Each row has a name. Each piece below is followed by the name of the row it came from, unless a question asks for something else. Each question is about the rows just above it. Places in a row count from 1.

Mozez: [70 62 57 115 90 124 91 76 30 90 83 81 132 113 94 54 62 121]
lufi: [108 108 90 83 109 95 57 90 82 96 89 81 131 113 118 86 81 109]
Lesu: [88 91 115 124 90 57 95 109 115 111 120 98 82 100 76 121 110 85]
Table of tags by key:
[121] -> z_56
[53] -> z_41
[54] -> z_624
[95] -> z_514
[85] -> z_976
[131] -> z_848
[86] -> z_101
Join lufi by its entry at place 16:
z_101
Row and place where [90 57 95 109] starts:
Lesu, 5
Where does [76 30] start? Give its row and place.
Mozez, 8
Go on from [81 131 113] to the end of its row.
[118 86 81 109]
After [62 57], its row goes on with
[115 90 124 91 76 30 90 83 81 132 113 94 54 62 121]
[115 124 90 57] begins in row and place
Lesu, 3

Vubur: [92 61 97 100 123 163 97 63 61]
Rovi: [140 138 78 53 78 94 139 42 99]
Zomo: [83 57 107 104 124 155 84 106 19]
zede: [127 100 120 58 76 55 153 63 60]
[140 138 78 53] begins in row and place
Rovi, 1
The rest of the row after [120 58 76]:
[55 153 63 60]

Bofev: [83 74 130 92 98 105 96 94]
Dazel: [100 36 169 116 100 83 64 99]
Befo: [124 82 56 115 100 83 64 99]
Go on from [98 105] to the end of its row.
[96 94]
After [74 130], its row goes on with
[92 98 105 96 94]
Table of tags by key:
[36] -> z_928
[83] -> z_899
[100] -> z_516
[101] -> z_120
[99] -> z_774
[82] -> z_321
The tag of Befo, keyed by place 2:
z_321
Row and place where [116 100 83 64] starts:
Dazel, 4
Put [56 64 82 83 99 100 115 124] back in order: which row is it?
Befo
[124 82 56 115 100 83 64 99] is in which row?
Befo

fotag: [98 82 109 100 102 118 80 76 106]
Saruf: [98 112 113 106 105 118 92 95 78]
nuka: [107 74 89 52 132 38 167 59 121]
nutiz: [98 83 109 97 105 112 97 74 104]
pida: [99 83 110 100 104 126 71 71 104]
dapel: [75 112 109 97 98 105 97 83 104]
nugis: [98 118 110 109 105 112 97 108 74]
[104 74 97 112 105 97 109 83 98] is which row reordered?
nutiz
Table of tags by key:
[109] -> z_404
[75] -> z_405
[74] -> z_43
[97] -> z_833
[51] -> z_938
[106] -> z_103
[52] -> z_460
[98] -> z_59
The tag of nutiz, keyed by place 4:
z_833
Where does [83 110 100 104 126 71 71] start? Give its row and place.
pida, 2

vune: [163 121 34 147 126 28 124 36 27 68 160 116 174 25 62 83 73 169 163 174 108 50 115 66 166 41 22 72 114 124 131 180]
Vola: [163 121 34 147 48 59 124 36 27 68 160 116 174 25 62 83 73 169 163 174 108 50 115 66 166 84 144 144 53 20 37 121]
mozud: [166 57 84 143 95 120 63 169 50 112 44 166 102 26 132 164 92 28 27 143 138 150 103 145 106 71 148 109 98 121 75 63]
nomot: [143 29 122 152 48 60 57 71 131 68 159 116 174 107 20 119 141 120 110 101 18 145 94 64 38 71 149 35 91 28 62 138]
The rest of the row after [71 149]:
[35 91 28 62 138]
After [48 60], its row goes on with
[57 71 131 68 159 116 174 107 20 119 141 120 110 101 18 145 94 64 38 71 149 35 91 28 62 138]
Go on from [143 95] to the end of its row.
[120 63 169 50 112 44 166 102 26 132 164 92 28 27 143 138 150 103 145 106 71 148 109 98 121 75 63]
key -> tag
[143] -> z_521
[163] -> z_395
[53] -> z_241
[164] -> z_162
[162] -> z_138
Look up the entry of Vola at place 1 in the table:
z_395
The row with [163 121 34 147 126 28 124 36 27 68 160 116 174 25 62 83 73 169 163 174 108 50 115 66 166 41 22 72 114 124 131 180] is
vune
[163 121 34 147 48 59 124 36 27 68 160 116 174 25 62 83 73 169 163 174 108 50 115 66 166 84 144 144 53 20 37 121] is in which row?
Vola

Gov: [121 78 177 127 120 78 128 110 67 69 73 27 66 68 80 83 129 129 98 127 115 114 127 151 85 109 72 78 80 131 78 60]
Rabuz: [120 132 138 71 137 124 76 115 80 68 126 56 134 135 131 119 81 67 82 134 126 118 73 110 133 69 141 126 64 77 75 58]
Ripif: [89 78 175 133 81 78 142 88 61 110 78 23 63 68 79 83 129 140 130 89 71 91 135 154 140 117 66 83 118 132 119 67]
bel: [78 131 86 75 82 128 71 95 99 138 132 118 134 128 73 79 77 74 126 86 77 82 70 96 133 81 140 128 131 79 124 112]
seso: [125 66 71 126 129 71 126 113 104 72 77 131 75 71 132 131 115 123 80 117 130 125 127 77 62 128 66 73 72 118 68 111]
tud: [72 116 76 89 66 112 84 86 114 133 113 128 110 110 70 78 86 89 120 63 80 85 92 84 137 92 108 111 138 92 127 118]
fifu: [76 141 113 67 81 135 76 89 98 135 130 85 143 138 74 73 76 66 116 86 78 81 68 110 132 70 143 129 126 71 129 89]
fav: [76 141 113 67 81 135 76 89 98 117 130 85 143 138 74 73 76 66 116 86 78 81 68 110 132 70 143 129 126 71 129 89]
tags:
[115] -> z_337
[114] -> z_954
[77] -> z_384
Look up the entry of Gov at place 21 in the table:
z_337
Go on from [68 79 83 129] to the end of its row.
[140 130 89 71 91 135 154 140 117 66 83 118 132 119 67]
Go on from [120 78] to the end of its row.
[128 110 67 69 73 27 66 68 80 83 129 129 98 127 115 114 127 151 85 109 72 78 80 131 78 60]

Zivek: [162 154 107 114]
nuzoz: [141 122 163 124]
paf: [85 142 122 75]
das: [107 154 162 113]
devi: [35 141 78 76]
Res: [155 85 140 125]
tags:
[154] -> z_901
[155] -> z_855
[141] -> z_975
[142] -> z_143
[107] -> z_50
[106] -> z_280
Look up the entry of das at place 2 in the table:
z_901
Row and place where [141 122 163] starts:
nuzoz, 1
Where does [85 142] start? Give its row and place.
paf, 1
Put [107 113 154 162] back in order: which row is it?
das
Row and place where [85 140] starts:
Res, 2
Where does [85 140 125] start? Give its row and place.
Res, 2

mifi: [36 77 99 164 29 91 143]
gebes: [149 94 64 126 58 92 109]
bofe: [36 105 99 33 133 85 44]
vese: [36 77 99 33 133 85 44]
zefaf: [139 102 38 60 144 125 43]
Buna: [55 114 99 109 86 114 133]
puni: [36 106 133 164 29 63 159]
Kito: [132 120 58 95 126 135 90]
lir: [176 101 71 49 151 125 31]
Which row holds [36 77 99 164 29 91 143]?
mifi
After [36 105], its row goes on with
[99 33 133 85 44]
Where does [94 64 126 58 92 109] start? Give its row and place.
gebes, 2
The rest of the row after [139 102]:
[38 60 144 125 43]

Daru: [90 149 48 69 104 61 46 129 167 88 134 39 117 62 74 85 117 40 45 147 163 104]
nota: [160 97 125 58 81 70 51 136 161 97 122 50 118 51 69 79 91 40 65 178 138 101]
Gopus: [99 162 41 53 104 40 45 124 160 97 122 50 118 33 74 81 97 34 44 143 156 91]
The rest of the row after [160 97 122 50 118]:
[33 74 81 97 34 44 143 156 91]
Row and place where [178 138 101] starts:
nota, 20
Where does [160 97 122] start? Give its row and place.
Gopus, 9

nop: [112 13 121 135 104 117 102 45 139]
zel: [126 112 130 66 129 129 91 108 70]
tizin: [87 188 85 67 83 94 89 153 64]
Rete: [87 77 83 128 70 68 82 167 49]
funog: [116 146 127 64 120 133 90 118 60]
tovuz: [123 39 101 125 99 109 75 153 67]
podar: [87 77 83 128 70 98 82 167 49]
tags:
[59] -> z_197
[60] -> z_670
[50] -> z_125
[83] -> z_730
[48] -> z_199
[49] -> z_576
Join podar by its entry at place 9:
z_576
[87 77 83 128 70 68 82 167 49]
Rete
[123 39 101 125 99 109 75 153 67] is in which row?
tovuz

fus: [89 19 73 106 104 97 73 111 88 90 137 144 77 158 156 123 109 96 142 116 90]
sige: [85 112 59 58 90 63 137 123 97 120 117 73 172 87 64 156 136 130 75 83 112]
boz: [82 66 103 51 49 71 117 93 90 136 113 84 143 128 125 139 95 122 57 132 109]
sezop: [82 66 103 51 49 71 117 93 90 136 113 84 143 111 81 96 35 56 62 123 83]
ruvu: [142 109 144 90 73 96 156 89 111 90 137 106 123 117 77 88 19 97 104 158 73]
detu: [162 90 77 91 121 98 100 80 99 49 92 105 164 133 127 145 91 132 123 157 73]
After [97 73], its row goes on with
[111 88 90 137 144 77 158 156 123 109 96 142 116 90]
key -> tag
[100] -> z_430
[73] -> z_731
[120] -> z_716
[117] -> z_334
[137] -> z_73
[136] -> z_567
Join sige by its entry at place 7:
z_73
Go on from [106 104 97] to the end of its row.
[73 111 88 90 137 144 77 158 156 123 109 96 142 116 90]
[142 109 144 90 73 96 156 89 111 90 137 106 123 117 77 88 19 97 104 158 73]
ruvu
[96 144 156 123 106 104 111 90 19 90 158 142 88 137 89 73 77 116 73 97 109] is which row reordered?
fus
Which row holds these entries in another order? [117 77 88 19 97 104 158 73 142 109 144 90 73 96 156 89 111 90 137 106 123]
ruvu
[75 83 112] begins in row and place
sige, 19

